Small tables with named rows and columns. After each table, cells are looked up by row and column.

loz:
         kotidup  sol  tagosa  gasep
sununem      0.7  0.6     0.7    0.6
nar          0.6  0.6     0.6    0.6
sigaraz      0.4  0.6     0.1    0.4
femiki       0.8  0.4     0.9    0.8
pefive       0.3  0.5     0.3    0.3
solop        0.9  0.4     0.8    0.6
vome         0.8  0.5     0.9    0.7
fonuroz      0.7  0.6     0.8    0.7
ror          0.5  0.6     0.5    0.7
feka         0.9  0.5     0.9    0.6
zaz          0.7  0.5     0.8    0.6

What is the tagosa of zaz in loz?
0.8
What is the tagosa of femiki in loz?
0.9
What is the gasep of nar in loz?
0.6
What is the sol of femiki in loz?
0.4
What is the gasep of ror in loz?
0.7
What is the gasep of sununem in loz?
0.6
What is the kotidup of sigaraz in loz?
0.4
What is the gasep of vome in loz?
0.7
What is the kotidup of sununem in loz?
0.7
What is the gasep of pefive in loz?
0.3
What is the gasep of fonuroz in loz?
0.7
What is the gasep of sigaraz in loz?
0.4
What is the tagosa of fonuroz in loz?
0.8
What is the sol of sununem in loz?
0.6
What is the tagosa of pefive in loz?
0.3
What is the sol of vome in loz?
0.5
Which row has the largest gasep? femiki

lov:
        sorob     vug  lusepap  megib    fik   susel    zup     lak  tiriki  vepafi
luton   55726   84502    58032    477  11852   22019   8975   92105   59545   72786
nas     29082   33628    22072   4350  -1101   25955  45912   46067   36562   48883
refu   -61275  -47876   -21718  42742  42632  -29456  36811  -79131  -70355  -61666
kar    -13437   52643    45276  -4592  -4287    8794   -132   12063  -20190  -32063
vov     30126   -5229    -4820   7741  10428   24551  12930   28151   31968   38033
biz     48182   82719    68459  -7975   1833   47870  -5267   91887   65686   64469

luton, vepafi: 72786
vov, tiriki: 31968
refu, sorob: -61275
kar, susel: 8794
nas, lusepap: 22072
luton, zup: 8975
luton, lak: 92105
kar, lusepap: 45276
nas, zup: 45912
refu, tiriki: -70355
refu, lusepap: -21718
nas, vepafi: 48883
kar, tiriki: -20190
biz, vepafi: 64469
nas, vug: 33628
vov, sorob: 30126
luton, susel: 22019
luton, vug: 84502
nas, fik: -1101

kosudo:
         vos  motapu  bulo  fek  pev  lan  damo  kireda  lalono
lileb     61     100    86  119   88   89    78     104      97
pogakav  160      85   123  133   75   67    58      65      62
nud      200      60   167  168   52   37    44     108     105
buram    172      17   167  164    5   20    27     172     165
kofug    125      17   162  160   13   25    40     211     210
sug      134      79   100  106   72   80    60      59      52

What is the motapu of lileb in kosudo?
100
What is the pev of sug in kosudo?
72
What is the fek of nud in kosudo?
168
What is the lalono of kofug in kosudo?
210
What is the kireda of buram in kosudo?
172
What is the bulo of nud in kosudo?
167
What is the lan of kofug in kosudo?
25
What is the bulo of sug in kosudo?
100
Row with the largest lan: lileb

Table bop
,fif,defimo,sen,mim,rebisef
tukarim,60,48,220,95,131
legina,21,95,227,67,137
fatodil,51,65,221,85,133
ginasu,7,149,229,45,144

tukarim, sen: 220
legina, mim: 67
fatodil, defimo: 65
tukarim, fif: 60
legina, rebisef: 137
fatodil, rebisef: 133
ginasu, sen: 229
ginasu, mim: 45
legina, defimo: 95
ginasu, defimo: 149
fatodil, mim: 85
tukarim, rebisef: 131
legina, fif: 21
fatodil, sen: 221
ginasu, rebisef: 144
tukarim, defimo: 48
fatodil, fif: 51
legina, sen: 227
ginasu, fif: 7
Row with the largest fif: tukarim

setare =
columns: motet, nadu, bodot, loru, noz, besol, nisibag, rure, nav
folile: [-3.30, 2.51, -4.11, 3.32, -5.03, -1.27, -3.69, -2.11, -0.94]
dakepe: [-2.43, -5.47, 1.34, -4.17, -0.69, 3.49, -0.94, -4.07, -5.31]
vivul: [0.80, -5.87, 1.31, -5.66, 3.75, -1.21, 0.75, -0.57, -1.29]
bevibuk: [2.43, -5.15, 1.32, -5.52, 5.72, -2.96, 1.73, 1.33, 0.83]

nav of vivul is -1.29
loru of vivul is -5.66
loru of bevibuk is -5.52
noz of vivul is 3.75
motet of vivul is 0.80
besol of dakepe is 3.49
nav of bevibuk is 0.83
nisibag of dakepe is -0.94
nisibag of vivul is 0.75
nadu of vivul is -5.87
noz of dakepe is -0.69
nadu of dakepe is -5.47
rure of bevibuk is 1.33
nadu of bevibuk is -5.15

fizu =
	pala	sukolip	fipe	mut	dozolib	biros	dogan
vemo	52.6	54.5	56.4	58.6	56.4	48.6	31.5
bev	15.5	85.1	39.8	26.2	83.8	31.6	78.4
bosive	30.1	48.7	46.4	50.0	56.8	37.0	65.6
rim	8.7	66.7	33.9	51.9	80.2	26.7	67.3
kosemi	42.8	63.3	55.2	29.2	58.3	47.4	70.1
beru	41.1	69.0	49.6	35.1	59.2	38.9	74.2
bunug	43.4	44.5	57.8	51.7	52.9	48.3	44.5
tutuzov	61.2	54.9	53.3	60.5	51.1	50.1	32.1
minital	46.3	50.9	54.9	38.0	50.3	48.1	71.4
nagan	62.3	48.9	56.0	62.0	45.9	48.0	35.2
laz	57.7	51.2	60.9	62.2	51.9	47.4	36.0

dozolib of bunug is 52.9
dozolib of bosive is 56.8
dogan of kosemi is 70.1
dozolib of minital is 50.3
sukolip of bosive is 48.7
dogan of beru is 74.2
biros of beru is 38.9
pala of kosemi is 42.8
dozolib of tutuzov is 51.1
dogan of bev is 78.4
fipe of nagan is 56.0
biros of minital is 48.1
fipe of kosemi is 55.2
Which row has the largest mut? laz

sikabuk:
	nomub	kiv	sas	nus	tid	begu	totir	pagin	laf
sonute	303	115	549	677	461	883	415	322	290
fabono	566	360	552	483	611	563	425	501	442
vevaf	557	726	580	549	531	502	515	351	625
vem	566	550	351	548	689	376	483	323	364
pog	698	308	530	585	604	506	282	715	246

What is the tid of vevaf in sikabuk?
531
What is the laf of vevaf in sikabuk?
625
What is the tid of vem in sikabuk?
689
What is the nus of sonute in sikabuk?
677
What is the totir of pog in sikabuk?
282
What is the begu of vem in sikabuk?
376
What is the tid of sonute in sikabuk?
461
What is the totir of fabono in sikabuk?
425
What is the sas of fabono in sikabuk?
552

zatore =
,didib,pebog,donen,les,nafu
nav,425,169,602,221,716
furopi,540,4,450,290,767
biver,651,550,414,240,64
vigiliv,155,547,556,327,800
vudit,239,589,453,408,937
fes,461,739,674,336,242
bazaval,505,421,250,385,511
roda,230,379,740,141,825
farudig,695,180,364,328,567

nafu of farudig is 567
nafu of nav is 716
donen of vudit is 453
didib of furopi is 540
pebog of biver is 550
donen of fes is 674
les of fes is 336

pomopet:
columns: kudip, kime, buf, vek, veliru, nos, safebi, zon, dasud, rududut
fug: [48, 48, 23, 59, 25, 31, 39, 43, 46, 36]
regeri: [24, 35, 33, 13, 26, 14, 20, 49, 44, 29]
riri: [39, 54, 72, 59, 85, 92, 72, 15, 15, 72]
rusi: [12, 23, 25, 13, 9, 5, 15, 52, 45, 18]
kiv: [30, 32, 43, 40, 37, 44, 41, 38, 35, 38]

kiv, nos -> 44
fug, dasud -> 46
kiv, dasud -> 35
regeri, buf -> 33
fug, nos -> 31
fug, rududut -> 36
rusi, safebi -> 15
rusi, veliru -> 9
kiv, safebi -> 41
regeri, safebi -> 20
kiv, kudip -> 30
rusi, rududut -> 18
regeri, rududut -> 29
riri, nos -> 92
fug, kime -> 48
regeri, kudip -> 24
riri, veliru -> 85
regeri, kime -> 35

det =
fields: tasulak, gazumi, zize, nam, tedefal, lodeza, rebekif, fof, rezom, govoli
vakarud: [112, 97, 49, 150, 218, 106, 65, 147, 112, 102]
sok: [147, 209, 166, 121, 122, 120, 53, 204, 148, 121]
vota: [113, 104, 52, 149, 217, 105, 61, 152, 114, 101]
num: [147, 185, 211, 102, 41, 142, 153, 138, 147, 146]
dut: [117, 75, 138, 116, 74, 141, 221, 49, 116, 143]
piva: [151, 206, 206, 106, 62, 135, 113, 170, 151, 139]
tav: [109, 53, 108, 125, 104, 136, 212, 44, 108, 137]

sok, rebekif: 53
vota, rebekif: 61
num, nam: 102
tav, zize: 108
num, lodeza: 142
vota, tedefal: 217
num, govoli: 146
num, gazumi: 185
vota, lodeza: 105
piva, lodeza: 135
vota, govoli: 101
dut, govoli: 143
piva, zize: 206
num, tasulak: 147

